128 stands for zero in the data rows.
Here are some points, one per row:
array([ 82, 188, 147, 116,  96, 111, 101, 134,  84, 167, 109,  35, 154, 231,  52, 114, 168, 191,  67, 169,  89, 179, 165, 139, 173, 159, 123, 133, 129,  66, 173, 133, 135, 119, 215, 152,  91, 148, 122])
array([ 90, 173, 178,  92, 108, 131, 158, 142, 116,  54, 181, 108, 160, 139, 196, 211, 119,  84,  97, 163, 102, 126, 143, 110, 196, 138, 130, 160, 124, 150,  96, 164, 121, 131, 123,  77, 133, 158, 113])
array([149, 175, 114, 111, 166,  94, 121, 101, 101, 214, 115, 184,  76, 162, 156, 149, 184,  61, 136, 132, 153, 164, 119, 130,  26, 170, 108, 108, 134, 161, 113, 126,  80, 132, 122, 107,  59, 177, 134])
array([133, 195, 138, 110, 202, 143, 125, 129, 101, 139, 154, 170, 159, 117, 136, 129, 126, 130, 126,  82, 193,  77, 154, 154,  96,  69, 216, 148, 135, 189, 128, 124, 138, 117, 158, 255, 115, 100, 118])
array([174,  69, 184, 136, 146, 191, 135, 124,  62, 119,  73, 127, 159,  77,  82,  99, 115,  89, 132, 136, 131, 122, 146,  32,  94, 150, 147, 115, 142, 133, 157, 120, 133, 111, 135, 131, 114, 135, 201])
array([203, 129,  32, 106, 131,  91, 121,  79, 104,  96, 181,  54, 128,  71,  90, 157,  99, 108,  84,  95,  93, 173,  89, 117,  88, 141, 168,  81, 159,  57,  66, 151, 148,  24, 102, 119,  74, 128, 127])
array([ 97,  81, 147,  27, 150, 128,  67, 158, 132, 183, 120, 114, 166, 125, 180, 148,  45, 160, 141, 175, 154, 142, 114, 177, 123, 140, 144,  11, 128,  93, 102,  76,  77, 121, 134, 103, 188,  67, 174])
array([ 96, 133, 119, 172, 138,  99, 195, 167, 155, 110, 185, 118, 150, 152, 146,  66, 115, 144,  97,  92, 120, 177, 194, 144, 111, 102, 134, 168, 131, 156, 159, 122, 131, 128,  69,  85, 150,  48, 252])
array([167, 102, 206, 167,  77, 115,  93, 180, 146, 156, 109, 140, 140, 112,  95, 119, 158, 110,  92,  36, 149, 136, 200, 189, 105, 114, 156, 152, 137, 104, 115, 135, 161,  89,  88,  75, 116,  46,  53])
array([114, 164, 103, 144,  83, 131, 117,  89, 156, 177, 129, 202, 131, 112, 141,  71, 196, 180, 144, 164, 123, 115, 109,  61, 142, 159, 161, 129,  99, 165, 119, 112, 106, 129, 131, 112, 133, 132, 115])
array([138, 177, 184,  83, 136, 157, 138, 174, 135, 108, 154, 162, 169, 137,  75, 241, 120, 115, 165, 155, 139, 163,  77, 144, 105,  80, 103, 231, 149,  91, 163, 124, 128, 128, 122,  84,  86,  98, 162])
array([163,  86,  96, 145, 108,  72, 124, 153, 169, 115, 127, 214, 145, 150, 173, 109,  98, 137, 109, 109, 147, 147, 141, 112, 136, 121, 186, 162, 145, 119, 148, 123, 105, 131, 255, 198, 115, 135, 126])
array([ 86, 144, 117, 122,  95,  82, 158, 151, 165,  39, 151, 133, 114, 121, 110, 109, 128, 125, 163, 175,  77, 181, 145, 150,  69, 157,  81, 102, 146, 123, 171, 115, 117, 133,  99, 235, 124, 107, 131])
array([ 97, 212, 110,  66, 100, 113, 149,  51, 125, 169, 124, 135,  97, 121, 126,  85, 141,  82, 100,  79, 167, 111, 126,  90, 131, 124,  74, 128, 166, 109, 119, 138, 105, 129, 104, 104, 173,  83, 106])
array([ 71, 114, 170, 159, 119, 113, 135,  77,  80,  40, 128, 163,  94,  80, 139, 204, 129, 186, 164, 125, 162, 166,  97, 110, 145,  70,  82, 151, 113, 106, 127, 104, 126, 119, 126,  88,  75, 156, 139])
array([129, 106, 196, 110, 165,  74, 130, 133, 195,  90,  79,  83, 111, 117, 191, 112, 153,  68, 194, 110,  91,  99, 198, 185, 158, 108, 190, 172, 125,  97, 133, 132,  84, 154, 113,  85,  52, 145,  81])
array([111, 135, 161, 145, 149, 190,  98, 140, 160, 144,  86, 139, 183,  56, 114,  68, 139,  42,  89, 176,  99,  99, 130,  64, 155, 100, 137, 106, 144, 110, 114, 137, 140, 117, 153, 133, 109, 174, 255])
array([149,  64, 122, 154, 152, 152, 180,  68, 133, 159, 198, 108, 110, 114,  99, 159, 151,  98,  78, 153, 102, 153,  57, 164, 119, 158, 201,  73,  72, 122, 119,  91,  96, 255, 115, 106, 139, 100, 114])
array([198, 128, 117,  44, 131, 117, 138, 147, 195, 130, 173,  99,  81,  88,  28, 120,  54, 194, 104,  78,  65,  62, 107, 124, 187, 167, 113, 125, 163, 212, 143,  51,  35, 112, 133, 115, 100, 153, 132])
array([127, 162, 146, 131, 140, 105,  47, 108,  88, 127, 110, 170,  89, 112, 168, 100,  39, 113,  72,  85,  66, 180, 101, 145, 141, 142, 144,  86, 189, 120, 178,  47, 252, 255, 119, 118, 105, 127,  86])
array([141, 168,  84, 174, 176, 139, 128, 125, 119,  64, 150, 129, 138, 122, 143,  55, 123,  98, 130, 138, 150, 108, 116, 193, 122, 142, 125, 166, 107, 119, 132, 122, 147, 117, 255,  95, 156, 110, 119])
array([134, 109, 176, 128,  85, 129, 148, 176, 131,  66, 115, 138, 142, 131, 147, 185, 170, 157,  95, 126, 119, 118, 104, 132, 104,  97, 119, 106, 155, 131, 136, 129, 120, 112, 134,  81, 181, 191, 102])
array([159, 118, 151, 171, 123, 125, 153, 110, 151, 138, 173, 102, 115, 133, 172, 105,  48,  96, 112, 127, 229, 103, 140, 106, 179,  80, 121, 158,  98,  79, 141, 108, 123, 126,  55, 255, 110, 165, 103])
array([ 99, 118, 110, 105, 170, 173, 173, 143,  86, 142, 133, 150,  81, 136, 189,  59, 157, 130,  76, 178, 115,  72, 147,  79,  96, 117,  86, 167, 211, 117,  79, 117, 117, 122,  89, 112, 125,  89,  91])
array([199, 129, 106, 135, 151, 123,  89, 106, 154, 134, 130, 121, 147, 165,  88,  68, 119, 128, 152, 182, 181, 143, 136, 218, 122,  80, 149, 201, 126,  84, 109, 107, 117, 129,  62, 162, 247, 232, 115])
array([ 99, 147, 200, 141, 110, 132, 105, 164,  97, 116, 157,  60, 126,  98, 157, 149, 168, 140,  73, 108, 134,  98,  61, 119, 136, 109, 120, 113, 146, 158, 147, 138, 121, 123, 133, 128, 211, 194, 100])
array([120,  80,  42,  75, 135, 247, 109, 115, 129, 152, 156, 138, 160, 119, 188,  98, 145, 179, 107,  69,  41, 163, 150, 178, 142,  55, 116, 115,  44, 119, 143,  64, 119,  49, 105,  99,  68, 169, 102])
array([138, 148, 147, 154, 106, 104,  82, 107, 110, 107, 145, 100,  77, 135, 128,  97, 154, 123, 149,  97, 208, 114, 166, 181, 136, 169, 162, 136,  69, 138, 124, 109, 128, 128,  70,  80, 120, 118, 255])
array([180, 120, 126,  69, 103, 142, 226, 142, 189, 184, 104, 117, 120, 139, 172, 149, 107, 183, 137, 159, 120,  72,  85, 147, 105, 178, 127, 128,  96, 131, 125, 131, 255, 179, 111, 126,  99, 140, 152])
array([ 89, 110,  27, 141,  99, 127, 100, 204, 156, 178, 140,  94,  34, 116, 123, 228,  94,  60, 125, 177, 147, 155, 160,  86, 156,  95, 181,  84, 109, 154, 141,  78, 157,  29, 139, 127, 133, 114,  98])
array([119, 103, 182, 159,  75, 142, 116, 173, 106, 128, 156, 133, 119, 129, 145, 133, 137,  85, 164, 105,  50, 174,  89, 123,  92, 148, 128, 164,  87, 154,  85, 143, 136, 110, 128, 165, 213, 180, 109])
array([149, 135, 113,  97, 147, 119, 129, 156,  82,  98,  77, 136, 118,  74, 116,  65, 194, 142, 154, 189, 148,  76, 123,  47, 118, 145, 146, 107,  98,  75, 216, 120, 136, 115, 115, 115, 126, 117,  79])
array([ 28,  70, 115,  63, 162, 142, 181, 110, 110, 148,  86, 159,  31, 123,   4, 114,  70, 140, 122, 127, 109, 136, 138, 145, 164,  54, 182, 128,  96, 141,  86, 212, 176, 187, 146, 116, 153, 139, 112])
array([103, 100, 178, 126, 158,  63,  63,  43, 202, 100, 160,  59, 169, 192, 131, 127, 125, 137, 172,  96, 116,  82, 196,  56,  73, 109, 202, 149,  90, 143, 126, 127, 151, 117, 129,  85, 136,  79,  88])
array([169, 140, 169, 125,  55, 125,  78, 107, 107,  64, 135, 195,  95, 187, 144, 209, 140, 153, 107, 155, 123,  99,  45,  98, 142,  23, 138, 200, 111, 115, 116, 116, 113, 125, 128, 108, 103,  47, 193])
array([149, 191, 147,  87, 119, 154, 156, 117, 129, 197, 126, 158, 134, 114, 134, 112, 160, 121, 184, 124, 167, 193, 131,  99, 201, 188, 118, 132, 112, 147, 127, 124, 127, 114, 116, 112, 117, 128, 119])
array([ 37, 112, 152, 189, 110, 145, 125,  90, 197, 168,  40,  67, 124, 166,  98, 160, 127, 125,  67, 124, 106, 115, 125, 150,  77, 184,  40, 167,  94, 120, 131,  94,  99, 128, 176, 184, 100, 106, 126])
array([ 66, 187,  57, 198,  88, 161, 137, 157,  84, 151,  93, 108, 182, 136, 130, 128,  12, 140, 206, 115,  70,  50,  27, 164, 113, 150, 190, 101, 127,  95, 125, 118,  71,  99,  79, 107,  90, 103, 108])
array([134, 102, 140, 195, 157, 197, 124, 100, 120, 135, 154, 150, 144, 106,  86, 115, 150, 104, 190, 147, 138, 148, 133,  80, 196, 173, 124, 134, 169, 168, 169, 116, 146, 107, 113, 119, 146,  94,  80])
array([118, 132, 121, 130, 118, 115, 141, 150, 129,  88, 141, 158, 149, 138, 109, 186, 210, 124,  75, 127,  84,  98, 137, 155, 123, 180, 138, 130, 113, 107, 114, 142, 100, 134,  95, 225, 141, 127, 134])
array([184, 141, 100, 128, 164, 109, 134, 108, 110, 139,  95, 111, 162, 232, 131,  86, 120,  99, 162, 129, 102, 180,  86,  37, 140, 115,  99, 129, 131, 186,  70, 153, 122, 132, 111, 114, 124, 136, 113])
array([ 79, 141, 159,  89, 112, 125, 103, 121, 156,  74, 153, 128, 105,  94, 128, 153, 123, 122, 149, 139, 116, 136, 110, 123,  60, 139,  72, 167, 117, 135, 142,  94, 139, 106, 125,  98, 204, 202, 114])
array([198, 126,  38, 138, 111, 114, 160,  86,  59, 177,  47,  62, 145,  17, 183, 215,  98, 165, 128, 167,  82, 135, 195, 147, 131, 100, 130, 199, 119, 172, 135, 112,  95, 157, 156, 125, 192,  84, 135])
array([117,  34,  73,  99, 218,  88, 114, 139, 100, 167, 103, 143, 138, 185, 150, 137, 187,  76, 148,  75, 151, 102,  64, 109, 197, 161,  75, 149, 179, 127, 182, 126, 127, 118, 111, 120, 137, 115, 145])
array([151, 109, 118, 128, 113, 210, 121,  65, 176, 156, 133, 111,  37, 148, 183, 133, 101, 175, 142, 130, 114, 149, 112, 160, 102, 127, 165,  92, 194, 133, 255, 255,  96, 106, 128, 126, 127, 138, 151])
There is one direction along which these points spread out most. Take the direction at right angles to it along which they spread out most. Then take the direction at right angles to both along which they spread out most. Go by this last direction. Where along it does each point below lie, from 0 to 99? The average is 50, and the first point in the table lies past the average. One standard deviation of the points above along it is 16.
array([152, 136,  62, 148, 120, 183, 160, 142, 125,  21, 125, 117, 133, 191, 131,  85, 109,  96,  94, 120, 240, 104, 114, 196, 139, 184, 115, 118, 112, 154, 118, 123, 142, 125, 223,  75, 117, 118, 109]) 43
array([141, 126, 127, 139, 133, 208, 116,  91, 191,  81,  26, 161, 185,  99, 109, 109, 147, 126, 113, 184, 178, 159, 141,  95, 136, 111, 128,  70, 195, 159,  66, 117, 127, 123, 102, 120, 118, 115,  99]) 62
array([ 95, 120, 102, 166, 107,  75, 145, 163,  93, 126,  96, 165, 145, 163, 126, 124,  87, 163,  97,  68, 194, 115, 197, 128, 117, 174, 185, 167, 140, 117, 129, 130, 117, 129,  68,  83, 155, 242, 160]) 36
array([138, 116, 150, 125, 129, 134, 164, 155, 119, 136, 180, 130, 145,  99, 146,  87,  80, 130, 148,  83, 213, 148, 137, 126,  89, 136, 104, 144,  94,  92, 100, 146, 100, 133, 255, 128, 115, 117, 109]) 40
array([ 75, 140, 138, 102, 151, 126, 153, 118, 131,  74, 124, 117, 211, 127, 124, 186, 169, 163, 115,  76, 129, 164, 119, 120, 123, 144, 124,  94, 117, 141, 152, 137, 141, 127, 101, 199, 169, 158, 112]) 55
array([156, 135, 119, 146, 214,  96,  41, 153, 148, 139, 127, 204, 121,  85, 113, 147,  45, 163,  66, 162,  98, 104, 130, 153, 152, 170,  44, 106,  23, 156, 120, 255, 149, 120,  88, 118, 123, 107, 104]) 50
array([173, 137, 164, 135, 106,  52, 200, 104,  73, 173, 111, 150, 153, 196, 104, 105, 122,  70, 142, 161, 132, 103, 148, 167, 125,  53,  50,  17,  98, 210, 197, 123, 103, 108, 118, 103, 116, 128, 111]) 54
array([112, 132, 144, 104,  91, 101, 129, 174, 133,  91,  53,  74,  84, 123, 134,  98, 192, 145, 161,  73, 105, 183,  71, 151, 158, 138, 100, 109,  91, 130,  89, 141, 123, 125, 131, 234, 138,  72, 152]) 51
array([103, 101, 128, 146, 103,  29, 174,  38, 136, 219, 161, 194, 167, 106, 109, 111, 165, 103, 160, 132, 107,  81,  97, 166, 163, 114,  90,  99, 199,  90,  97, 143, 160,  67, 161, 114, 144, 135, 141]) 57
array([111, 115, 149, 200, 176,  39, 132, 199, 188, 150, 151,  71, 142,  96, 132,  88, 159, 207, 121, 153, 182, 171, 103, 126, 113,  90, 161, 159, 155, 154,  98, 135, 120, 139,  99,  75,  71, 119, 110]) 34
array([135, 118,   2, 128,  51, 154,  33, 177, 128, 149, 180,  75, 168,  83, 104, 178, 158, 116, 198,  96, 142,  82, 191, 106, 116,  53,  57, 104, 153, 142, 113, 164, 166, 255, 138, 130,  95, 149, 142]) 49
array([188, 183, 134, 199, 215, 167, 167, 152, 150, 144, 139, 143,  43, 168, 126, 191, 122, 189, 176,  90,  68,  95, 187, 101, 147, 125, 107,  24, 132,  20,  85,  89, 127, 158, 148, 116, 186, 133, 153]) 49
array([144,  98, 136, 106,  78, 176, 132, 148, 109, 124, 129, 179, 147, 106, 102,  74, 127,  79, 127, 168, 124, 131, 159,  51, 132, 174, 128, 138, 129,  88, 116, 144,  87, 154, 101, 116, 117, 104,  80]) 65
array([ 99,  88, 180, 124, 118, 147,  80, 116,  38, 118, 161,  89, 100, 181, 116, 130, 153, 182, 154, 182,  98, 123, 168, 194, 116, 196, 108, 136, 183, 167,  67, 119, 143, 109, 145, 214,  76, 120, 135]) 50
